One turn moves each row of this set onto another row. After a few examples, where does it send each row asked below?
z_558: [-1.26 -1.93 2.36 -2.19 -0.70 1.22 2.27 1.25 -5.15 -0.75 -1.04 -0.57 -3.43 -3.06 1.30 3.13 0.53 3.39 2.59 -0.91 -2.34 0.38 -2.23 0.48 -0.45 -0.77 -0.53 2.22 -0.40 1.92 -1.21]
z_681: [-1.79 -3.11 3.46 -2.47 -1.80 1.62 3.14 1.79 -3.72 -1.75 -0.55 -0.47 -3.74 -2.32 1.88 2.04 1.52 2.47 1.33 0.07 -1.69 0.87 -1.95 1.65 -1.48 -0.85 -0.06 2.34 -0.73 1.13 0.49]
z_569: [2.93 3.74 -0.52 -1.44 2.18 -0.54 -0.40 0.68 4.40 -1.12 -0.96 -2.57 0.99 2.84 0.03 -0.60 -1.57 -3.19 2.49 -0.78 0.88 -0.34 1.27 -4.29 -0.67 1.98 -2.79 -1.75 0.65 -2.14 0.68]
z_453: [2.22 4.82 -1.70 0.03 2.33 -1.61 1.21 -1.63 4.05 0.20 -0.49 -0.68 2.17 3.37 0.43 -2.42 -0.35 -4.49 1.01 -0.33 -0.08 -0.20 -0.06 -4.62 0.48 2.21 -1.71 -1.29 0.87 -2.09 -1.91]
z_535: [0.21 -0.68 -0.26 3.61 -2.53 1.04 1.24 -0.97 -5.10 6.04 1.00 0.47 0.67 -3.04 1.36 0.25 3.38 0.09 -4.32 2.40 -0.06 0.92 -2.10 0.48 0.52 1.33 -0.81 1.74 1.16 -0.12 -3.09]
z_504: [-1.40 -0.99 0.26 2.42 -2.96 1.24 2.16 -1.45 -3.71 4.71 0.78 0.38 0.17 -2.04 2.23 -0.38 4.69 -0.55 -4.92 3.40 -0.48 0.89 -2.63 1.56 -0.25 1.29 -0.31 2.22 0.41 -0.46 -2.97]
z_282: [4.38 3.69 -0.05 -0.73 1.79 0.60 3.43 0.32 2.40 -0.69 -0.23 -0.74 0.72 2.74 -0.16 -2.96 -0.98 -2.89 1.08 -0.59 0.61 0.07 0.45 -5.84 -0.93 2.25 -2.18 -0.91 1.54 -3.21 0.18]
z_872: [-2.43 -4.71 -1.46 2.71 -1.94 -4.38 -1.80 2.36 -0.23 2.23 1.21 0.33 -0.93 -0.44 1.35 2.65 1.63 -1.48 -0.38 -1.75 -1.32 1.46 1.05 2.72 3.12 -0.46 1.06 -0.18 0.09 4.12 -0.61]
z_433: [4.64 3.17 -0.06 -0.69 2.16 0.59 2.95 0.80 1.48 -1.04 -0.30 -0.86 1.63 3.07 -0.15 -2.76 -0.63 -2.18 1.25 -0.67 0.12 0.03 -0.13 -6.10 -1.21 2.47 -2.29 -1.07 1.64 -3.96 -0.04]
z_836: [2.70 3.21 -0.58 -1.39 2.40 -1.10 -0.99 1.24 3.56 -1.57 -0.83 -2.78 1.66 3.27 0.34 -0.17 -1.21 -2.50 3.10 -1.19 0.82 -0.48 0.98 -4.30 -0.65 2.00 -2.62 -1.49 0.94 -2.28 0.63]
z_144: [-2.63 -4.47 -1.14 2.36 -1.86 -4.75 -2.07 1.53 -0.47 2.48 0.90 -0.56 -0.78 0.08 1.97 2.84 1.61 -1.92 -0.72 -2.10 -0.87 1.40 0.37 2.87 2.57 -1.58 0.46 0.67 0.63 3.93 -0.57]
z_234: [-3.67 -4.53 -0.49 2.16 -2.29 -3.49 -2.00 1.78 0.95 1.45 1.03 -0.58 -1.10 -0.05 2.25 2.43 2.86 -2.05 -1.40 -0.31 -0.89 1.08 1.01 4.24 1.64 -0.52 1.00 0.40 -0.60 3.24 0.12]
z_660: [0.02 -0.83 -0.21 2.98 -2.61 0.39 1.49 -1.07 -5.41 6.19 0.77 0.42 0.33 -2.20 2.10 0.02 3.44 -0.41 -4.65 1.66 -0.17 1.03 -2.98 0.21 0.46 0.26 -1.04 2.64 2.11 0.10 -2.88]
z_648: [2.27 4.07 -2.28 0.54 2.47 -1.79 0.87 -0.80 3.39 0.26 -0.35 -0.93 3.22 4.14 0.42 -2.11 0.25 -4.04 0.86 -0.69 -0.05 -0.13 -0.41 -4.46 0.81 2.54 -1.33 -1.35 1.30 -2.36 -1.82]
z_380: [-1.20 -2.46 2.50 -2.19 -0.88 1.14 2.41 1.74 -5.22 -0.24 -0.69 -0.96 -3.68 -2.38 2.05 2.76 0.33 3.06 2.26 -1.42 -1.74 0.47 -2.45 0.52 -1.14 -1.86 -0.80 2.92 0.83 1.79 -0.27]

z_234 turns into z_681
z_433 turns into z_648
z_535 turns into z_872
Where do these go?
z_282 turns into z_453
z_380 turns into z_660

